In the data rows, 128 means zero.
What is the hidden score of each row? Scores go from 0 to 20, and 10 is about the middle. The score is a weighted sum of the row's numbers plus the product of two more (or one squared), each taken from its middle value.
[118 169 145 146 127 122 142 138 160 146 110 128 199 146  80 146  86 128
  75 185  79 181  74 181  72  91] >> 13
[ 93  94 163 164  87  87  85 167 157 165  73 163  92 163 112 111  92 146
 110 152  98 146 110 146 104 128] >> 19
[121 173 145 128 128 118 143 140 161 146 128 128 235 146  78 146  76 128
  75 185  78 181  74 181  71  91] >> 14
[ 94 103 163 164  93  85  87 160 158 165 110 163 110 146 106 111  94 146
  93 157  95 164 110 164  99 128] >> 15
[ 90  88 163 164  91  90  93 163 155 165 110 163 110 163 108 111  91 146
 110 156 102 164 110 146 101 128] >> 10
[188 174  57  74 192 194 189  66  59  55 200  74 146  75 204  58 152 200
 128  88 164 111 183  93 166 218] >> 10
[173 168  92  92 173 170 167  81  79  73 146  74 128  75 173  93 149 146
 146  93 164  93 165  93 163 164] >> 11
[152 146 110 110 145 142 135 106 112 110 128 110 110 110 132 181 185  92
 182 102 165  93 147  93 160 109] >> 9
[100 118 163 164 102 102 104 155 155 146 110 145 128 146 100 128  88 128
  93 161  89 164  92 164  92 109] >> 14
[110 139 145 146 114 113 117 146 161 146 110 145 182 146  92 146 101 146
  93 175  87 181  92 181  83  91] >> 12
[ 87  73 163 182  82  84  75 169 154 165 110 163  92 163 118 111  98 164
 128 146 109 146 128 146 112 128] >> 11
[120 163 145 146 124 121 140 138 159 146  55 128 199 146  84 146  82 110
  57 181  78 181  74 181  73  91] >> 10
[149 151 110 110 150 148 145 106 110 110 128 110 110 110 136 163 169  74
 164 100 165  93 147  93 158 109] >> 7
[137 137 128 110 134 132 134 120 124 110  91 128 110 128 125 181 173  92
 182 107 157 111 128 111 153 109] >> 12
[114 144 145 128 120 122 137 143 163 146 128 128 199 146  83 146  84 128
  75 178  81 181  74 181  75  91] >> 12
[ 85  73 163 182  82  80  71 169 156 165 110 181  74 163 119 111 102 146
 110 144 104 146 128 146 112 128] >> 12
[188 170  57  74 187 186 183  69  67  73 218  74 128  57 197  40 130 182
 128  86 162  93 183  93 165 200] >> 3
[120 163 145 128 128 126 145 135 160 146  91 128 217 146  79 146  80 110
  57 185  75 181  74 181  70  91] >> 9
[115 115 145 146 110 106  99 141 136 146 110 145 110 146 121 146 132 110
 128 123 130 128 128 128 134 128] >> 12
[115 146 145 146 120 120 137 147 160 146 110 128 199 146  87 146  93 128
  75 176  80 164  74 181  78  91] >> 10
[114 150 145 146 120 123 137 147 164 146 128 145 182 146  85 146  92 128
  75 177  83 181  74 181  79  91] >> 12
[118 158 145 146 120 121 135 145 162 146 110 128 182 146  85 146  83 128
  75 178  80 181  74 181  77  91] >> 11
[113 144 145 146 120 120 135 146 162 146 128 128 199 146  87 146  88 128
  75 178  84 181  74 181  78  91] >> 13
[141 137 128 110 133 131 133 122 123 128 128 128 110 128 125 163 162  74
 164 108 156 111 128 111 152 109] >> 7
[189 175  75  74 187 191 190  72  65  73 182  74 128  75 193  58 137 182
 146  92 169 111 183  93 165 200] >> 10
[106  89 145 146 102 104 102 149 143 146 110 145  92 146 122 128 122 110
 128 127 126 128 128 128 129 128] >> 8
[116 155 145 128 125 120 139 135 157 146 110 128 217 146  81 163  92 128
  75 183  79 181  74 181  72  91] >> 15
[ 95 100 163 164 100 105 107 159 160 165 128 163 146 163 104 128  89 146
  93 159  91 164  92 164  94 109] >> 15
[126 130 145 128 121 119 113 134 134 128 128 145 110 146 124 163 150  92
 146 114 137 111 128 111 141 109] >> 13
[123 125 145 146 117 113 112 137 132 146 128 145 110 128 122 146 134  92
 128 114 134 111 128 111 139 109] >> 12
[104 124 145 146 111 110 119 149 154 146  55 145 164 146  95 128  87 128
  93 172  88 164  92 164  84 109] >> 12
[116 104 145 146 109 110 110 145 139 146 128 145  92 146 121 146 138 110
 128 123 131 128 128 128 135 128] >> 6
[181 171  75  74 182 183 178  73  69  73 164  74 146  75 187  76 143 182
 146  91 165  93 183  93 163 182] >> 9
[ 94  98 163 164  95  98  96 162 157 165  73 163 128 163 106 111  88 146
  93 157  95 164 110 164  98 109] >> 10
[178 165  75  74 180 181 179  74  72  73 164  74 128  75 183  76 149 182
 146  91 166 111 183  93 164 182] >> 8
[171 159  92  92 170 169 167  87  88  91 164  92 110  75 169  93 141 128
 146  91 163  93 165  93 162 164] >> 7
[106  96 145 146 104 104  96 146 139 146 110 145  92 146 119 128 113 110
 128 125 124 128 128 128 129 128] >> 15
[110 141 145 146 116 114 128 147 159 146  91 145 164 146  88 128  84 128
  93 174  83 164  74 181  81  91] >> 10
[150 138 110  92 147 150 148 107 112 110 128 110 128 110 138 163 173  92
 182  99 163  93 147  93 159 109] >> 11
[ 90  81 163 164  87  94  94 169 154 165  91 163  92 163 120 111 107 146
 128 142 110 146 128 146 115 128] >> 9
[109 136 145 146 115 117 124 148 156 146  91 145 164 146  91 128  88 128
  75 172  85 164  92 164  81  91] >> 9
[105  99 145 146 100 101  93 151 141 146 110 163 110 163 122 128 127 128
 128 131 121 128 128 128 126 128] >> 11
[176 168  75  92 173 170 165  79  79  73 146  92 128  92 175  93 150 146
 146  91 163  93 165  93 164 182] >> 9
[169 160  92  92 165 163 164  89  88  91 146  92 128  92 164 111 159 128
 164  94 164  93 165  93 161 164] >> 8
[114 104 145 146 110 104 101 140 135 146  91 145  92 146 122 146 148 110
 146 121 130 111 128 128 134 109] >> 9
[142 137 128 110 138 138 142 119 126 128 146 110 110 110 125 181 179  74
 164 101 156  93 128 111 156 109] >> 5
[119 169 145 128 126 121 147 139 162 146  91 128 199 128  79 146  80 128
  75 183  77 181  74 181  73  91] >> 12
[108 138 145 146 110 110 117 148 152 146  91 145 164 146  96 128  95 146
  93 169  88 164  92 164  86 109] >> 12
[ 94  96 163 164  96  95  96 158 160 165 110 163 110 163 105 128  99 146
  93 159  92 164 110 164  96 109] >> 7
[178 163  75  92 178 178 174  80  78  91 200  74 146  75 179  76 139 146
 128  90 163  93 183  93 163 182] >> 3
[149 143 110 110 146 144 139 105 112 110 146 110 110 110 132 163 171  74
 164  99 161  93 147  93 159 109] >> 6
[110  99 145 146 108 119 113 149 141 146 110 145 110 146 121 146 139 128
 146 129 131 128 128 128 130 128] >> 16
[117 167 145 146 127 123 145 143 162 146 128 128 217 146  82 146  78 128
  75 183  81 181  74 181  72  91] >> 16
[173 157  75  92 172 174 169  83  79  73 164  74 128  75 172  93 151 146
 146  91 164  93 165  93 163 164] >> 6
[112 143 145 146 112 110 122 146 156 146  91 145 182 146  93 146 100 146
  93 173  86 164  92 164  83 109] >> 13
[122 180 145 146 128 121 139 133 156 146  91 128 199 128  79 146  81 110
  57 183  76 181  74 181  71  91] >> 12
[114 153 145 128 123 120 137 142 162 146  73 128 182 146  83 146  84 128
  75 181  81 181  74 181  75  91] >> 11
[191 178  57  74 193 196 194  68  62  73 182  56 128  57 204  40 130 200
 128  86 164  93 183  93 165 218] >> 4
[100 116 163 164 102  98 106 155 154 146  91 145 164 163 102 128  94 146
  93 166  93 164  92 164  92 109] >> 12
[187 172  57  74 187 187 186  70  66  73 200  74 128  75 196  58 137 182
 128  89 166 111 183  93 165 200] >> 4
[105 124 145 146 105 102 111 156 160 165 128 145 146 146  98 128  92 146
  93 167  91 164  92 164  91 109] >> 8
[ 88  79 163 164  85  85  79 166 157 165 128 163 110 163 114 111  94 146
 110 150 100 146 110 146 105 128] >> 11
[109 122 145 146 110 108 120 148 157 146 110 145 164 146  92 146  90 128
  93 172  87 181  92 164  84  91] >> 10
[ 90  76 163 164  96 108  97 161 149 146 110 163 110 163 121 128 109 128
 110 135 114 128 128 128 120 128] >> 10
[132 129 128 128 132 133 132 122 125 128 110 128 110 128 123 163 159  74
 164 107 152  93 128 111 150 109] >> 8
[ 89  74 163 164  88  90  80 163 151 165 110 163  74 163 118 111 112 146
 128 142 112 146 128 146 116 128] >> 8
[138 130 128 110 134 133 129 119 122 110 128 128 110 128 126 181 170  74
 164 106 155  93 128 111 152 109] >> 9
[ 86  74 163 164  85  92  83 172 159 165 128 163 110 163 115 111  98 146
 110 148 101 146 110 146 105 128] >> 9
[111 102 145 146 111 108 105 141 140 146 146 145 110 146 124 146 139 110
 146 122 134 128 128 128 134 109] >> 8
[177 167  75  92 177 181 179  82  80  73 164  74 110  75 180  93 154 164
 146  91 165  93 183  93 163 182] >> 6
[160 148  92  92 160 159 163  98  94  91 110  92 110  92 154 128 159 110
 164  94 162  93 165  93 162 146] >> 8
[119 163 145 146 122 117 132 138 156 128  91 128 199 146  86 146  94 128
  75 180  80 181  74 181  76  91] >> 12
[ 86  69 163 164  85  89  76 166 150 165  91 163  74 163 118 111  95 146
  93 139 106 146 128 146 114 128] >> 18
[ 93  97 163 164  96  93  91 156 146 146  73 163 128 163 107 128 101 146
  93 159  96 164 110 164  98 109] >> 13
[114 153 145 146 117 112 125 145 157 146  73 128 182 146  89 146  89 128
  75 175  85 181  92 181  81  91] >> 12
[165 150  92  92 160 154 152  91  94  91 164  92 128  92 158 128 157 128
 164  96 165  93 165  93 162 146] >> 8
[181 170  75  74 178 174 173  76  74  73 200  74 146  75 183  76 141 164
 146  92 167 111 183  93 164 182] >> 7
[126 121 128 128 124 124 116 126 125 128  91 128 110 128 124 163 147  92
 146 113 143 111 128 111 144 109] >> 11
[ 91  83 163 164  92 106  98 167 151 165  91 163 110 163 110 111  90 146
 110 154  99 146 110 146 103 128] >> 12
[187 168  75  74 187 190 182  70  65  73 164  74 128  75 196  58 146 182
 128  88 165 111 183  93 166 200] >> 5
[110 131 145 146 110 108 115 147 159 165 128 145 182 146  94 128  93 146
  93 171  87 164  92 164  85 109] >> 12
[166 164  92  92 165 165 164  92  92  91 164  92 146  92 163 111 164 128
 164  96 165  93 165  93 161 164] >> 10
[173 164  92  92 173 172 167  81  79  91 146  74 128  92 172  93 153 146
 146  92 161  93 165  93 164 164] >> 7
[116 108 145 146 113 117 111 141 138 146 110 145 110 146 123 146 144 110
 146 121 134 111 128 128 136 109] >> 8
[105  94 145 146 106 109 102 148 141 146 110 145 110 146 123 128 129 110
 128 126 123 128 128 128 128 109] >> 7
[156 144  92  92 159 160 158 100 101 110 164  92 110  92 149 128 163 110
 146  96 161  93 147  93 160 128] >> 2
[114 148 145 146 118 115 123 141 154 146  91 145 182 146  89 146  89 128
  75 175  85 181  92 181  80  91] >> 10
[ 94  98 163 164  96  93  90 158 152 165 110 163 110 163 106 111  90 146
 110 159  98 164 110 164  99 109] >> 9
[159 161 110 110 155 154 149  95  99  91 128 110 128 110 146 146 170 110
 164  97 162  93 147  93 161 128] >> 11
[100  92 145 146  98  97  89 154 147 146 128 163 110 163 121 128 122 128
 128 130 120 128 128 128 125 128] >> 11
[152 151 110 110 147 143 142 108 114 110 146 110 128 110 134 163 182  74
 164  99 161  93 147  93 161 109] >> 6
[ 86  71 163 164  83  84  71 165 154 165 110 163  92 163 119 111 101 146
 110 144 108 146 128 146 113 128] >> 13
[ 84  73 163 164  81  80  77 172 153 165 110 181  92 163 118 111 100 164
 110 148 107 146 110 146 110 128] >> 12
[164 155  92  92 161 156 154  95  99  91 164  92 128  92 158 128 161 128
 164  96 163  93 165  93 162 146] >> 8
[ 95  96 163 164  98  97  98 158 157 165 110 163 146 163 105 128  97 146
  93 158  93 164 110 164  96 109] >> 9
[169 165  92  92 162 166 161  94  96  91 182 110 146  92 157 128 159 128
 164  94 162  93 165  93 161 146] >> 12
[101 119 145 164 105 103 106 151 155 146  73 145 128 146  98 128  88 128
  93 166  90 164  92 164  91 109] >> 13
[ 88  84 163 182  88  95  88 167 158 165 128 181 110 163 115 111  89 146
 110 149 101 146 110 146 105 128] >> 11
[ 98 114 163 164 100  93  97 157 157 165 146 163 146 146 102 128  89 146
  93 162  96 164 110 164  94 109] >> 9
[120 167 145 128 127 125 149 141 165 146 110 128 199 146  80 146  82 110
  57 182  76 181  74 181  72  91] >> 8
[152 151 110 110 151 145 143 102 108 110 164 110 128 110 141 163 175  92
 164  98 163  93 147  93 159 128] >> 9
[116 110 145 146 117 126 125 143 142 146 128 145 110 146 123 146 142 110
 146 119 136 111 128 111 137 109] >> 14
[189 174  57  74 190 188 190  65  58  73 182  56 128  57 198  40 132 200
 146  89 167 111 201  93 167 218] >> 8
[ 91  82 163 164  90  91  86 165 157 165 110 163 110 163 110 128 101 146
 110 152  93 146 110 146 102 128] >> 10
[145 146 110 110 141 138 137 110 116 110 110 110  92 110 124 181 177  74
 182  99 159  93 128  93 158 109] >> 10
[174 164  92  92 171 175 171  88  88  91 200  92 146  92 172  93 151 146
 146  94 165  93 165  93 162 164] >> 10
[114 105 145 146 112 107 102 137 133 146 110 145  92 146 122 146 141 110
 146 121 130 111 128 128 136 109] >> 8
[167 150  92  92 168 167 163  86  86  91 164  92 128  92 166 111 152 128
 146  93 163  93 165  93 162 164] >> 6
[ 86  76 163 164  84  83  77 167 156 165 110 163 110 163 113 111  94 164
 110 151 103 146 110 146 105 128] >> 12
[120 167 145 128 127 121 146 139 166 146 128 128 217 146  80 146  75 110
  57 183  75 181  74 181  71  91] >> 9
[152 153 110 110 146 147 144 108 113 110 110 110 110 110 135 181 183  92
 182 100 161  93 147  93 159 109] >> 11
[ 90  88 163 164  90  88  85 163 155 165  91 163 128 163 109 111  88 146
 110 155 100 164 110 146 101 128] >> 12
[ 94  97 163 164  97 100  98 159 158 165 128 163 128 146 105 128  95 146
  93 159  98 164 110 164  98 109] >> 7
[191 173  57  74 194 198 191  60  53  55 164  56 128  57 203  40 131 200
 128  89 166 111 201  93 166 218] >> 6
[ 87  85 163 164  89  87  81 160 147 146  91 163 128 163 111 111  91 146
 110 154 103 164 110 146 103 128] >> 16
[192 175  57  74 190 192 187  66  61  73 200  74 146  57 203  40 132 200
 128  88 166 111 183  93 167 218] >> 6
[184 169  75  74 187 190 185  71  62  73 182  74 146  75 193  76 149 182
 146  89 162  93 183  93 165 200] >> 13
[109 141 145 146 116 111 127 144 154 146  73 128 182 146  89 146  84 128
  75 175  86 181  92 181  80  91] >> 10
[ 98 108 163 164  98 105 111 161 158 146  73 145 128 146 103 111  85 146
  93 162  96 164 110 164  95 109] >> 12
[193 178  57  74 194 200 198  67  58  55 182  56 128  57 202  40 132 200
 128  87 162  93 183  93 165 218] >> 6
[160 147  92  92 154 150 149  98 102  91 146  92 110  92 146 128 163 110
 164  97 162  93 147  93 161 146] >> 9
[150 146 110 110 148 151 145 109 112 110 164 110 128 110 134 163 187  92
 182  98 159  93 147  93 160 109] >> 16
[103  94 145 164 101 105 102 154 144 146 110 145  92 146 121 128 128 128
 128 132 123 128 128 128 125 128] >> 7
[163 155  92  92 161 158 157  92  93  91 146  92 110  92 156 128 170 128
 164  95 164  93 165  93 162 146] >> 7
[156 150 110  92 154 151 145  98 100  91 164 110 128 110 146 146 170 110
 164  99 165  93 147  93 160 128] >> 9
[100 119 163 164 104 102 106 154 155 146  91 145 146 146 100 128  95 146
  93 165  89 164  92 164  91 109] >> 12
[157 143  92  92 157 153 150  94  97  91 128  92 110  92 150 128 163 110
 164  96 163  93 147  93 160 146] >> 8
[131 125 128 128 125 124 119 130 130 128 146 128 110 128 126 163 169  92
 164 111 148 111 128 111 146 109] >> 7
[103 119 145 146 106 103 107 152 156 146 110 145 146 146  97 128  88 128
  93 166  90 164  92 164  89 109] >> 12
[123 119 145 128 118 117 114 133 129 128  91 128  92 128 123 146 147 110
 146 118 138 111 128 111 141 109] >> 17
[175 163  75  74 180 184 183  79  76  73 182  74 128  75 184  76 141 164
 146  90 163  93 183  93 164 182] >> 7
[134 127 128 128 129 127 125 125 127 128 146 128 110 128 125 163 161  92
 146 106 146  93 128 111 149 109] >> 6
[ 99  79 145 146  95  94  90 154 146 146  91 163  92 146 120 128 112 128
 128 132 119 128 128 128 123 128] >> 16
[163 158  92  92 158 154 148  91  98  91 164 110 128  92 154 128 161 110
 146  95 162  93 165  93 161 146] >> 10
[117 158 145 146 125 127 140 142 162 146 110 128 199 146  85 146  99 128
  75 181  82 181  74 181  74  91] >> 14
[ 83  70 163 182  81  79  71 168 154 165 110 181  92 163 119 111 106 164
 110 144 101 146 128 146 111 128] >> 10
[ 94  74 145 146  98  98  90 154 145 146  91 145  74 146 120 128 121 128
 128 134 123 128 128 128 123 128] >> 12
[115 158 145 146 120 114 127 139 156 146  91 128 199 146  87 146  79 128
  57 176  79 181  74 181  77  91] >> 12
[ 90  89 163 164  90  86  87 164 155 165  91 163  92 163 109 111  98 146
 110 157 101 164 110 146 102 128] >> 11
